(in the rows, 128 means zero)
Families of rows that turns and mirrors carry onto each other, the same ones carrying the whole set onto itself: the rest of each named row's family, in list order:
5 families of 8 rows:
zepiv: [ 90 111 150 137 122 156 145 130 107 109  97 124 117 156 139 126 133]
gedu: [108 103 128 132  74 162 108  94 109 144 104 135 161 140  80 145 128]
gis: [ 99 131 118 112 146 154 139 129  97 127  93 142 111 140 114 138 115]
fer: [ 80 136 146 135 145 155 120 137 103 124 107 114 144 159 119 114 120]
Zaf: [ 91 141 142 134 151 149 128 140 106 130 112 119 136 162 113 115 117]
leme: [105 108 130 123  80 169 111  91 103 144 104 141 151 143  72 146 130]
Koz: [ 96 100 130 101 131 150 135 145 112 142 109 105 120 139 128 134 111]
valu: [119 100 133 145  93 169 115  98 102 148 123  97 136 144  79 167 116]
Tagub: [ 99 129 125 115 145 162 135 136  94 134  91 145 120 129 113 130 112]
Zugo: [120  99 143 147  92 168 120 107 106 149 130 103 140 141  80 167 113]
mal: [ 92 144 137 138 144 151 120 134 101 125 112 113 138 165 125 113 118]
zuvo: [109 125 108 147  73 158 100 112 116 139 135 132 152 132  99 146 137]
Gul: [106 111 122 123  79 161 106  92 104 139 103 130 154 151  70 145 130]
katen: [107 114 107 153  76 184 129 117 120 133 137 127 130 151  88 157 141]
mele: [ 94 101 133 100 134 150 135 138 116 139 116 112 116 146 132 129 121]
gasis: [121 106 139 148  88 163 118 104 104 143 121 104 148 145  80 171 107]
Zata: [ 79 114 151 139 126 155 144 126 111 118  89 121 112 151 129 121 134]
fisaf: [130 105 131 151  95 167 124 103 109 147 127 108 138 147  80 171 111]
Bon: [109 134 120 145  78 147  94 108 116 138 138 128 150 136  99 144 135]
tev: [110 109 131 133  81 165 116  96 111 146 101 136 158 151  67 143 125]
Zodo: [ 92 134 122 117 150 159 133 132  91 123  89 137 123 138 108 141 109]
loke: [121  96 138 152  90 172 121 104 104 145 121 110 151 149  78 165 115]
Pabam: [102 118 118 158  75 181 132 122 112 124 134 128 129 150  83 162 143]
dolup: [ 93 139 143 136 148 161 122 135  99 129 113 125 139 159 125 110 120]
nenu: [ 82 111 143 136 117 156 149 133 109 109  90 116 114 158 131 127 133]
repu: [ 92 142 138 138 154 156 125 135 103 119 105 116 131 158 116 118 120]
Mapal: [104 117 110 151  77 187 129 117 108 127 134 124 134 157  85 166 134]
pozo: [ 98 110 128 129  71 169 110 100 109 143 102 134 159 144  73 143 128]
zozo: [ 99 115 111 158  77 183 126 121 112 130 132 113 128 149  78 159 142]
gufi: [101  99 137 102 130 150 141 150 112 134 111 117 122 142 130 134 115]
Luvo: [106 133 112 149  74 145  96 111 116 134 129 119 147 134  93 145 137]
davas: [ 92 103 125  96 136 154 134 145 109 131 117 112 120 144 129 141 115]
Zufor: [ 94  99 131  99 134 149 134 138 116 130 104 111 115 138 130 132 122]
tenek: [ 96 132 114 108 151 159 131 135 100 126  97 134 117 136 111 133 117]
taki: [109 127 119 151  73 149  99 103 124 144 128 126 148 131 100 138 135]
lif: [111 115 112 164  82 183 126 119 109 130 136 124 137 148  86 165 134]
gosu: [104 130 114 148  72 158  95 106 115 142 136 120 146 130 105 149 131]
ruke: [ 82 110 151 132 131 155 140 129 114 110  92 110 119 157 129 122 134]
tumu: [ 94 133 114 112 144 164 132 127  91 132  86 140 118 139 111 130 113]
mek: [ 75 109 144 131 121 157 138 128 109 111  93 117 114 147 139 129 135]

The rest of the family of dolup: zepiv, valu, Tagub, Gul, zozo, gufi, Luvo
The rest of the family of Bon: leme, Koz, Zugo, mal, Pabam, nenu, tumu
The rest of the family of katen: fer, fisaf, tev, Zodo, davas, taki, mek

Families of rows that turns and mirrors carry onto each other, the same ones carrying the whole set onto itself: the rest of each named row's family, in list order:
5 families of 8 rows:
Kirup: [127 106 119 115 136  99 109 108 139 142 128 163 122 104 107 131 143 159
 113 113 105 118]
Vem: [115 119  73  95 138 135 115 124 130 138 134 138 133 114 124 103 116 142
 123 108 127 125]
fiso: [134  96 122 117 121 129 114 123 132 134 146  94 122  99 135 102 158 133
 105  94 129 139]
leler: [141  99 119 135 130 108 124 141 128 108 127  97 128  97 105 104 151 141
 115 118 121 129]
Rovo: [113 114 106 105 132 116 101 119 145 154 138 154 127 109 111 132 150 157
 123 103 101 128]
zana: [150 103 116 143 134  98 122 142 122 123 142 105 117  98 116  98 127 131
 119 122 118 122]
komam: [109 127 140 139 113 126 141 112 106 125 124  80 118 122 151 107 126 120
 144 147 138 124]
kovo: [130 103 128 119 117 120 116 114 131 114 135 100 132 101 115 105 169 133
 103  90 123 136]
kepu: [112 151 116 114 126 124 123 111 119 141 121 136 122 131 142 134 117 140
 163 166 112 109]
susir: [ 78 144 132 101 117 128 113  83 131 140 121 142 142 138 153 131 135 137
 133 125 126 122]
bevi: [128 112  77 101 123 129 127 121 123 128 136 138 124 109 118 105 126 168
 124 105 113 124]
Nali: [ 87 144 126 127 125 113 129 109 118 145 116 139 124 131 127 136 120 146
 162 156 111 113]
geras: [125 116  80  84 125 136 119 137 145 141 134 141 133 120 122 118 139 142
 120 123 120 124]
lave: [107 129 170 141 108 113 128  91 112 136 130  96 116 119 143 122 149 118
 139 134 127 121]
nibe: [130 116 109  96 128 113 109 128 150 150 136 156 128 113 106 136 153 144
 122 125 106 115]
lofa: [106 127 132 131 111 126 135 113 114 113 124  85 133 130 168  98 124 124
 127 138 137 131]
nula: [117 138 164 149 117 109 121  89 106 114 122  95 122 113 135 120 146 132
 145 134 115 122]
sena: [ 97 149 125 135 134 112 140 122 113 130 108 136 144 137 138 133 134 142
 155 155 108 123]
gom: [108 141 133 134 122 142 144 113 114 120 128  93 134 127 165  98 123 114
 133 134 134 123]
kala: [132 109 128 118 116 119 111 103 128 132 152 108 122 105 131  98 152 119
 101  82 122 133]
moba: [119 105  77  96 131 134 124 120 131 130 123 139 130 113 130 104 122 156
 110 110 126 130]
gabaf: [100 155 125  99 113 137 115  84 123 148 127 139 126 137 151 135 134 133
 151 138 114 116]
num: [156  97 120 128 131 120 117 129 133 125 140 109 103  87 112 109 130 144
 113 127 122 112]
Rof: [143 101 123 108 117 138 112 102 136 130 147 109 108  93 125 105 147 136
 100  98 128 120]
sepo: [130 113 110 111 122 108 115 107 130 139 141 156 119 104 104 124 145 168
 123 102  99 116]
sanar: [147  93 128 138 133 105 115 141 131 133 141 100 116  91 119 111 150 140
 116 118 120 129]
Sokek: [ 96 138 120 125 136 107 124 122 124 131 111 138 137 130 138 130 109 149
 152 166 122 112]
Roni: [149  91 117 133 137 105 126 142 130 119 132 113 108  99 125 101 130 144
 108 130 119 116]
Sab: [108 138 140 132 128 143 138 117 120 121 114  90 132 126 160 115 136 110
 132 152 136 127]
dun: [116 142 175 153 126 108 128 102 122 133 132 116 126 117 142 126 144 116
 136 137 114 111]
bol: [ 86 157 136 116 120 136 126  80 122 144 124 142 148 132 148 127 136 128
 137 118 120 125]
Loba: [131  97 131 109 118 123 115 102 137 129 142 117 113 106 138 103 157 132
  91  89 122 125]
sepas: [104 150 121 140 139 117 138 120 115 134 114 137 143 125 134 126 109 140
 155 159 118 116]
Bevol: [122 120 116 112 140 101  99 111 138 152 139 161 126 105 101 130 137 145
 126 109 106 113]
Zom: [ 83 153 129 114 120 131 135  95 116 135 115 135 148 144 151 130 150 133
 142 125 113 132]
Vopug: [112 138 135 137 115 132 130  96 101 106 119  79 126 120 150 102 133 130
 144 132 128 130]
kob: [113 128 175 149 114  91 120  99 122 125 129 108 126 122 145 124 146 126
 129 139 117 119]
Lafis: [ 74 147 118 107 113 137 128  90 120 145 120 134 129 140 143 127 128 137
 152 131 120 124]
tel: [114 111  76 103 137 129 114 140 138 143 132 138 130 111 119 116 129 160
 128 116 112 132]
forep: [111 139 172 141 128 121 125 103 127 132 119 107 127 121 145 134 155 110
 132 148 122 120]

The rest of the family of moba: Kirup, gom, Roni, dun, bol, Loba, sepas
The rest of the family of forep: bevi, sena, num, Rof, sepo, Sab, Zom
The rest of the family of Sokek: Vem, zana, susir, lofa, kala, Bevol, kob

Families of rows that turns and mirrors carry onto each other, the same ones carrying the whole set onto itself: the rest of each named row's family, in list order:
5 families of 5 rows:
Luzeg: [125 120 105 173 107 128  98 129  82 125 123 148 169 141 129 139 113 116
 124 114 103 147 141]
Sizu: [111 143 135 122 106 144 111 137  93 124 111 125 168 130 163 121  97 105
 114 111 120 149 145]
Zeda: [146 123 136 141 150 130  68 140  91 115 108 119 100 141 133 153 118  89
 115 155 134 165 133]
Taza: [125 150 113 113 133 123  95 119  92 135 126 127 136 128 134 178 122  67
 119 134 168 160 170]
fibi: [103 135 122 108 106 137 100 122 104 137 144 130 169 136 146 146 105  90
 113 102 139 151 159]
Zupun: [117 168 113 123 141 121 119 122  92 146  98 127 140 117 160 160 123  83
 114 112 155 153 170]
reteg: [141 141 108 172 116 112 110 125  85 128  94 153 155 127 129 128 122 115
 127 100 110 144 128]
setov: [144 115 165 147 148 111  85 137 100 114 105 129 114 135 123 160 100  88
 115 149 133 156 148]
bip: [115 156 128 145 144  91 103 124 107 132 118 121 130 115 141 179 117  87
 118 124 156 131 178]
ridun: [155 120 105 161 143 108  73 112 116 117 110 124 127 138 158 147 142 114
 131 103 114 147 119]
seta: [ 96 142 117 122 113 145  94 133 104 131 135 110 161 135 171 146 103 101
 108 115 130 142 160]
danu: [138 115 120 166 121 122 126 127  93 128 114 131 169 144 109 149 120 119
 141 110 121 140 124]
repom: [123 141 109 116 157 130 122 119 100 136 131 135 142 125 137 160 130  78
 140 115 165 146 171]
duno: [113 148 110 134 153 113 103 127  81 141 118 123 127 127 142 177 130  81
 120 134 155 155 179]
Gagov: [155 138 111 146 142 115  88 124 126 109 118 106 121 130 139 141 139 111
 141 113 139 127 105]
por: [127 118 116 155  98 118  97 120 100 134 126 141 170 145 117 142 113 115
 118  93 113 147 124]
Kadi: [117 144 136 136 103 138  91 131 119 111 128 119 166 126 166 155  83  94
 112 130 133 134 161]
Taze: [108 132 124 122 122 160 110 135 122 141 133 120 159 139 140 137  96 103
 105 103 137 139 134]
bofu: [157 120 130 155 145 109  73 108 143 118 109 137 127 130 159 153 117 103
 115  99 121 142 130]
venaz: [143 148 140 131 148 124  93 143  75 119  92 135 107 125 128 137 116  80
 120 151 145 164 145]
sidas: [157 136 122 137 142 151  94 137  99 112 109 125 121 135 118 159 110  77
 127 161 157 157 131]
puli: [138 124 117 172 115 112  98 120 100 111 126 170 165 125 128 143 105 101
 133 113 113 137 160]
Rak: [155 138 128 129 135 114  67 130  97 111 115 117 105 134 120 160 127  80
 125 151 153 158 127]
Lof: [161 120 122 152 122  97  76 114 112 115 111 115 133 142 132 154 139 111
 134 109 123 148 104]
Luv: [166 139 127 141 141 116  85 119 113 112  84 117 121 130 167 138 132 104
 128 113 124 154 112]

The rest of the family of bip: setov, Kadi, bofu, puli
The rest of the family of Rak: Taza, fibi, por, Lof
The rest of the family of reteg: Sizu, Zupun, venaz, Luv
The rest of the family of repom: danu, Gagov, Taze, sidas

Families of rows that turns and mirrors carry onto each other, the same ones carrying the whole set onto itself: the rest of each named row's family, in list order:
4 families of 8 rows:
boso: [ 78 116 145 104 146 109 110 114 173 165 167 143 124 143]
kerug: [103 114 184 130  94 101 108 140 153 166 155 147 101 127]
pemut: [ 72  95 157 123 145 112 121 117 163 164 164 147 112 127]
sig: [ 81 133 144 121 140  97 115 138 146 150  93 122 142 135]
dal: [110 120 138 125 126 106 100 117 150 142  94 125 141 134]
Gavek: [102 139 130 121 133 114 134 111 157 147 128 124 145 132]
sis: [101 115 181 120  89  98 111 147 153 158 148 144 101 116]
lumiv: [ 71 125 154 101 139 103 120 119 173 166 166 143 127 142]
Vipo: [110 133 146 127 142  93 135 119 150 126 131 128 147 129]
sulo: [ 96  91 179 118 127  83 102 155 158 159 138 140  81 141]
val: [ 94 110 175 117 103 113 127 154 164 163 163 129  96 120]
zodu: [105 131 141 137 142  82 133 117 152 135 135 120 146 136]
lufo: [110 102 182 109 137  87 115 158 166 156 143 137  87 116]
bam: [ 58 117 136 132 116 119 108 139 158 146 153 129 118 143]
farak: [146 134 154 119 121  99 116 142 153 165 118 142  97 133]
peb: [ 80 106 166 120 108  93 123 157 156 167 152 152  95 111]
zazit: [ 95  96 190 101 133  94 115 138 146 151 142 139  85 130]
kuzo: [133 120 155 116 110 100 112 159 176 160 107 145 101 135]
bakul: [ 96 105 187  98 130 105 115 139 151 153 139 139  77 139]
lodag: [ 57 108 134 134 120 112 104 143 170 157 151 129 120 137]
Bibov: [137 105 162 135 143 101 118 154 154 156 118 111 109 155]
Dovi: [ 83 127 145 129 138  97 111 129 139 146  92 134 141 128]
molu: [101 123 137 126 149  88 101 121 149 153  98 138 141 149]
nub: [135 101 153 127 141  98 129 158 166 159 121 111 108 152]
vigud: [127 125 153 124 120  83 115 133 166 183 101 130  99 137]
rik: [100 112 138 116 138 110 127 108 143 138 130 133 153 143]
fele: [ 60 101 135 131 128 108 107 123 149 169 145 127 136 123]
tebub: [140 114 141 105 133  90 119 150 164 142 114 116 119 146]
funi: [ 48  99 150 126 129 100 115 126 163 148 142 122 129 136]
bir: [ 68 121 154 111 145 114 102 119 149 165 159 155 114 130]
Lal: [132 109 161 126 117  86 132 152 167 147 108 108 122 144]
vugen: [131 122 141 121 116  96 112 138 165 185 103 134 102 141]

The rest of the family of lumiv: kerug, sig, zodu, bam, bakul, Bibov, vigud
The rest of the family of dal: pemut, lufo, peb, kuzo, rik, fele, tebub
The rest of the family of sulo: Gavek, val, farak, molu, funi, bir, Lal
The rest of the family of sis: boso, Vipo, zazit, lodag, Dovi, nub, vugen

